128 stands for zero in the data rows.
Here are some points:
[115, 178, 166, 164, 155, 159, 169, 120]
[86, 84, 89, 110, 87, 61, 85, 96]
[162, 141, 163, 164, 160, 150, 157, 152]
[117, 142, 143, 164, 150, 164, 140, 152]
[85, 57, 95, 74, 92, 81, 89, 82]
[118, 141, 122, 128, 118, 111, 141, 148]
[158, 128, 137, 146, 168, 152, 124, 144]
[104, 132, 147, 146, 106, 155, 144, 131]
[185, 167, 157, 164, 187, 169, 160, 188]
[97, 165, 142, 146, 126, 108, 124, 134]
[106, 149, 138, 128, 107, 122, 128, 104]
[102, 89, 112, 92, 99, 86, 79, 75]
[132, 114, 126, 146, 121, 122, 113, 134]
[139, 160, 145, 146, 150, 138, 136, 122]
[150, 144, 128, 146, 136, 142, 113, 140]
[135, 156, 146, 146, 138, 145, 149, 169]
[165, 145, 141, 146, 152, 143, 170, 164]
[125, 139, 132, 146, 145, 121, 110, 143]
[101, 66, 77, 128, 91, 97, 93, 80]
[174, 195, 175, 164, 208, 180, 179, 191]
[125, 149, 135, 146, 144, 148, 148, 156]
[122, 127, 128, 128, 118, 127, 155, 117]
[82, 93, 110, 110, 113, 81, 107, 117]
[151, 179, 157, 182, 159, 150, 177, 162]
[157, 123, 138, 128, 141, 145, 144, 140]
[122, 111, 148, 146, 147, 167, 145, 118]
[120, 106, 112, 146, 135, 134, 132, 113]
24 more points follow, each with its number after it:
[102, 121, 122, 110, 92, 110, 117, 89] 0
[136, 134, 91, 110, 133, 134, 119, 120] 1
[103, 82, 102, 74, 92, 90, 73, 62] 2
[164, 133, 124, 128, 146, 137, 141, 128] 3
[109, 96, 101, 92, 89, 122, 102, 97] 4
[125, 99, 96, 146, 147, 95, 105, 101] 5
[146, 162, 166, 164, 182, 189, 210, 171] 6
[141, 132, 119, 110, 115, 100, 116, 119] 7
[202, 189, 209, 182, 195, 190, 197, 181] 8
[132, 120, 116, 128, 133, 152, 121, 118] 9
[88, 91, 92, 92, 81, 94, 100, 84] 10
[106, 174, 166, 146, 143, 139, 132, 143] 11
[142, 161, 175, 182, 144, 173, 172, 156] 12
[126, 131, 124, 110, 117, 122, 91, 124] 13
[115, 150, 142, 128, 141, 132, 135, 147] 14
[143, 91, 105, 128, 122, 143, 133, 132] 15
[146, 140, 169, 146, 176, 146, 131, 129] 16
[163, 169, 180, 164, 165, 152, 166, 176] 17
[110, 97, 95, 128, 113, 113, 149, 108] 18
[97, 104, 104, 92, 102, 101, 81, 85] 19
[119, 159, 136, 164, 154, 130, 146, 165] 20
[76, 85, 96, 92, 76, 80, 79, 84] 21
[165, 156, 182, 164, 167, 165, 174, 174] 22
[108, 127, 105, 110, 99, 118, 120, 92] 23
Which two of these numbered points are nearest to each point below by angle, seen from the average point of the first points? Their numbers follow each, nearest first.
[94, 141, 107, 110, 110, 134, 122, 113] > 23 0
[162, 116, 145, 128, 129, 101, 115, 140] > 7 13
[59, 83, 107, 92, 80, 76, 90, 107] > 21 10
[122, 133, 119, 110, 131, 139, 128, 130] > 1 4
[88, 143, 129, 92, 101, 97, 108, 114] > 0 21
[177, 140, 107, 128, 159, 153, 127, 155] > 3 1
[159, 133, 124, 110, 133, 164, 148, 149] > 3 15
[165, 132, 100, 110, 137, 144, 150, 138] > 3 1
[175, 142, 150, 128, 126, 156, 149, 124] > 3 8
[208, 169, 166, 164, 174, 189, 155, 157] > 8 22
[128, 121, 126, 128, 127, 126, 152, 120] > 18 23
[148, 177, 174, 164, 185, 149, 162, 171] > 17 8
[167, 136, 140, 146, 137, 116, 157, 172] > 17 22
[146, 137, 116, 110, 162, 128, 142, 137] > 3 1
[92, 136, 128, 146, 128, 133, 131, 163] > 14 20
[141, 132, 152, 110, 151, 144, 126, 147] > 16 14
[148, 139, 126, 128, 157, 162, 155, 156] > 6 22
[141, 147, 134, 128, 114, 144, 135, 115] > 23 0
[157, 148, 127, 128, 134, 110, 148, 133] > 3 7
[88, 114, 106, 74, 96, 136, 108, 101] > 4 23
[134, 134, 115, 110, 145, 118, 138, 139] > 1 7
[138, 143, 136, 146, 135, 150, 160, 148] > 6 12
